array([[-3.78, -6.31, -1.68, -3.64,  2.96,  3.84, -3.87],
       [ 1.18,  0.68, -6.95, -5.15,  4.21,  5.68, -4.69],
       [ 6.60,  6.20,  2.28, -2.35,  3.29,  3.16, -3.16],
       [-1.12, -1.44,  0.33, -1.82,  2.55,  2.86, -2.74],
       [ 3.09,  2.33,  2.57,  6.11, -6.07, -6.86,  6.24],
       [ 0.27,  1.89,  2.74, -0.41,  0.43,  1.03,  1.08],
       [-0.44,  5.64,  2.91,  1.45, -0.91, -2.07,  1.63],
       [ 1.77,  0.02, -3.96, -2.94,  2.79,  3.89, -1.93],
       [ 1.19, -0.48, -0.95,  2.49, -3.33, -1.64,  2.69],
       [ 1.31, -3.27, -4.49, -5.11,  4.80,  4.51, -5.65],
       [-0.54, -5.29, -2.65,  0.17, -0.30, -2.22,  0.01]]) → -3.78

array([[-2.68,  0.69, -4.51, -0.67,  2.20,  1.07, -1.83, -0.38, -4.00],
       [-3.42, -1.55, -1.78, -0.45, -1.48,  0.79, -1.35, -1.28,  0.56],
       [-0.01,  2.56, -3.94,  1.42,  2.18,  4.92, -3.29, -2.98, -0.31],
       [ 3.80,  1.39,  1.35,  0.87,  1.18, -1.64,  3.07,  2.01,  1.59],
       [ 2.59, -0.05,  2.40,  0.38, -1.22, -1.65,  1.06,  5.57,  2.33],
       [-0.76,  0.46,  1.44, -0.42, -2.11,  0.05, -1.39, -0.83, -0.07],
       [-0.83,  2.30, -3.18,  0.30, -3.34,  3.18, -2.22, -0.52, -0.10],
       [-3.16, -1.18, -2.24, -0.06, -0.05,  1.86, -3.10, -0.32, -0.39],
       [-0.24,  2.80, -0.18, -1.01,  1.79, -2.64,  0.46, -1.06, -4.44],
       [ 1.23, -0.37,  5.10, -1.27, -1.28, -0.89, -0.09, -0.98, -0.58],
       [-0.69, -1.61, -2.73,  0.42,  1.81, -1.44,  1.82,  2.78, -0.08]]) → -2.68

array([[-0.56, -0.48,  2.61, -0.44, -0.52, -0.48, -0.51, -0.50, -0.49,
         0.58, -0.42, -0.60, -0.60, -0.50],
       [-0.51,  1.80, -0.55,  1.61,  2.55,  2.07,  2.45,  2.25,  1.79,
        -0.62,  1.21, -0.55, -0.49,  1.67],
       [-0.30, -0.20,  0.62, -0.17, -0.18, -0.16, -0.18, -0.17, -0.18,
         0.29, -0.16, -0.25, -0.25, -0.21],
       [ 2.72, -0.05, -0.21, -0.07, -0.11, -0.12, -0.12, -0.06, -0.03,
         0.35, -0.07,  2.29,  2.49, -0.09],
       [ 4.10,  0.50, -0.62,  0.49,  0.77,  0.63,  0.62,  0.66,  0.58,
        -0.17,  0.47,  3.42,  3.46,  0.49],
       [ 2.45, -0.28,  0.14, -0.27, -0.30, -0.27, -0.30, -0.28, -0.25,
         0.76, -0.21,  2.16,  2.35, -0.27],
       [ 6.81,  0.00, -0.59,  0.04,  0.05,  0.01, -0.05,  0.03,  0.05,
         0.37,  0.08,  5.94,  6.13, -0.01]]) → -0.56

array([[ 1.39, -0.65,  1.31,  1.96,  1.55,  1.73,  1.71,  1.41, -0.59,
         1.02,  0.02, -0.11,  1.27],
       [ 0.06,  0.32, -0.01,  0.04,  0.03,  0.09,  0.10,  0.08,  0.13,
        -0.03, -0.30, -0.28,  0.03],
       [-0.65,  1.73, -0.65, -0.63, -0.65, -0.64, -0.65, -0.65,  2.87,
        -0.61,  5.13,  5.71, -0.65],
       [-0.47, -0.12, -0.42, -0.51, -0.48, -0.53, -0.50, -0.44,  1.37,
        -0.34,  6.23,  6.53, -0.47],
       [ 0.00,  1.83, -0.03, -0.02, -0.05,  0.04,  0.02, -0.04, -0.14,
        -0.13, -0.38, -0.36, -0.08]]) → 1.39

array([[-0.59, -0.60, -0.58, -0.55,  1.30, -0.50,  0.48,  0.65, -0.56,
         0.32,  1.50, -0.59,  0.56, -0.52, -0.55, -0.56],
       [-0.12, -0.13, -0.14, -0.18,  0.08, -0.15, -0.63, -0.63, -0.20,
        -0.62,  0.24, -0.14, -0.62, -0.19, -0.22, -0.08],
       [-0.58, -0.60, -0.59, -0.57,  1.17, -0.52, -0.62, -0.61, -0.58,
        -0.62,  1.47, -0.58, -0.63, -0.53, -0.59, -0.56],
       [ 1.32,  1.46,  1.43,  1.15, -0.56,  0.84, -0.52, -0.56,  1.04,
        -0.48, -0.59,  1.14, -0.57,  0.89,  1.05,  1.30],
       [ 0.10,  0.10,  0.12,  0.09,  0.06,  0.06,  0.58,  0.59,  0.04,
         0.72, -0.05,  0.08,  0.70,  0.03,  0.02,  0.15],
       [-0.42, -0.45, -0.44, -0.40,  1.26, -0.35,  2.59,  2.81, -0.41,
         2.73,  0.98, -0.37,  3.24, -0.40, -0.44, -0.40],
       [-0.59, -0.61, -0.59, -0.55,  1.69, -0.49,  3.19,  3.63, -0.57,
         3.52,  1.43, -0.59,  4.08, -0.52, -0.58, -0.56],
       [-0.17, -0.21, -0.17, -0.11,  0.88, -0.10,  6.18,  6.50, -0.15,
         7.29,  0.33, -0.10,  7.64, -0.16, -0.18, -0.12],
       [ 0.51,  0.55,  0.58,  0.51, -0.13,  0.37,  2.47,  2.44,  0.42,
         3.22, -0.31,  0.52,  3.06,  0.32,  0.45,  0.57],
       [-0.36, -0.35, -0.34, -0.31,  0.58, -0.32, -0.46, -0.44, -0.34,
        -0.56,  0.73, -0.36, -0.52, -0.32, -0.32, -0.35]]) → -0.59

array([[ 0.72, -1.15,  0.68,  0.82,  0.54,  0.60,  0.81,  0.74, -0.26,
         0.51,  4.85,  5.01,  0.51,  6.64, -0.58,  0.39],
       [ 2.54, -0.72,  2.37,  3.62,  2.85,  3.36,  3.15,  2.45, -1.31,
         1.68, -1.27, -1.17,  2.22, -1.18, -1.22,  2.57],
       [-0.99,  5.86, -0.92, -1.01, -0.91, -0.94, -0.99, -0.98,  1.40,
        -0.87, -1.30, -1.27, -0.99, -0.99,  2.15, -0.87],
       [-1.17,  5.30, -1.10, -1.28, -1.22, -1.27, -1.23, -1.17,  2.06,
        -1.04, -1.21, -1.18, -1.20, -1.38,  2.67, -1.23],
       [ 0.59,  0.14,  0.35,  0.46,  0.29,  0.60,  0.61,  0.54, -0.01,
         0.12, -0.36, -0.40,  0.38, -0.48,  0.12,  0.35],
       [-1.24,  2.83, -1.19, -1.34, -1.27, -1.33, -1.29, -1.21,  3.42,
        -1.06,  4.15,  4.87, -1.23,  4.23,  2.92, -1.26],
       [ 0.10,  1.91,  0.09,  0.07, -0.05,  0.06,  0.14,  0.03, -0.35,
        -0.12, -1.39, -1.37, -0.10, -1.30,  0.06, -0.24],
       [-0.60,  3.08, -0.58, -0.68, -0.62, -0.63, -0.59, -0.59,  0.70,
        -0.57, -1.39, -1.38, -0.64, -1.41,  0.96, -0.70]]) → 0.72
---
[[-0.12  5.91  0.88 -1.92  1.76  0.02]
 [ 1.38  3.79  1.66 -3.31  1.76  3.85]
 [ 1.38  3.79 -0.62 -1.55  1.76 -7.41]] value -0.12, -7.41

[ 7.31  3.26 -2.52 -1.73  1.72 -0.59] value 7.31, -0.59

[-5.30  5.85 -4.93  5.49  5.02] value -5.30, 5.02

[[ 1.00  2.39  1.30  4.43  6.22 -2.07  1.38]
 [ 3.04 -5.61 -1.45 -0.04 -0.78 -4.58  4.52]
 [ 4.55 -3.43 -1.13  0.15 -0.52 -3.45  4.23]] value 1.00, 4.23

[[ 7.35 -7.44 -7.83 -6.71  6.58]
 [ 2.87 -4.13 -4.38 -3.06  3.86]] value 7.35, 3.86

[[ 0.61 -0.44  2.58 -6.60  0.99  1.33]
 [ 2.56  1.46 -5.66 -0.21  1.88  1.03]] value 0.61, 1.03

[[ 0.89  0.10  3.05  0.97]
 [-2.83 -0.71  2.11  6.00]] value 0.89, 6.00

[ 0.97  2.30  7.76  0.51 -6.44] value 0.97, -6.44

[ 7.54  0.96 -2.50  3.43] value 7.54, 3.43
---
8556  2236  8485  8924  8307 -> 8924
8719  2808  3086  3014  9787 -> 3014
215  980  245  959  933 -> 959
 674  -577   212  -647    12 -> -647
47  51  89  17  54 -> 17
1885  8356  8277  8183  1643 -> 8183
 83  105  235   92    3 -> 92
---
5230	4797	4425	3222	8221	9663 value 4797

-7	-5	-45	11
-25	-21	-32	11
25	16	30	-16
value 16

968	-653	-653	-565
387	-231	-57	32
value -231

48	48	43	-33	14	40
46	42	-21	-19	-9	13
-9	17	4	25	-18	-28
value 17

86	33	73	25 value 33

734	-524	865	603	479	-587 value -524

4	3	7	6	2
5	7	7	8	7
3	4	7	6	8
value 4
---
Input:
[[ 1.16 -1.47 -0.62 -1.13 -0.85]
 [ 1.43 -0.71 -1.19  0.12 -0.31]
 [ 1.87 -0.10 -2.30  0.21 -0.62]]
Output: -1.19, 1.87

Input: [-124.7  -58.3   64.5  -71.8  139.0]
Output: 64.5, 139.0

Input: [-0.03  0.56 -1.73  1.11 -1.04  0.86  0.37]
Output: 1.11, 1.11

Input: [ 17.383  19.078  16.209   0.354  19.896  11.491 -13.616]
Output: 0.354, 19.896

Input: [-0.17  0.54  1.35  0.29 -0.37 -1.68  1.22]
Output: 0.29, 1.35

Input:
[[  1.113  -5.302  -5.800 -18.119  10.804  -0.245   6.655]
 [ 12.051   9.185   4.713 -24.719 -16.841  12.567 -14.697]
 [  5.974   4.839   3.053  -9.319 -11.021   6.161 -10.202]]
Output: -24.719, 12.567

Input: [-0.08 -0.11  0.03  0.16  0.02 -0.07 -0.19]
Output: 0.16, 0.16

Input: [ 15.261   5.586 -12.365 -10.438 -17.679]
Output: -12.365, 15.261

Input: [-16.222  10.917  13.759 -12.645   1.643]
Output: 13.759, 13.759
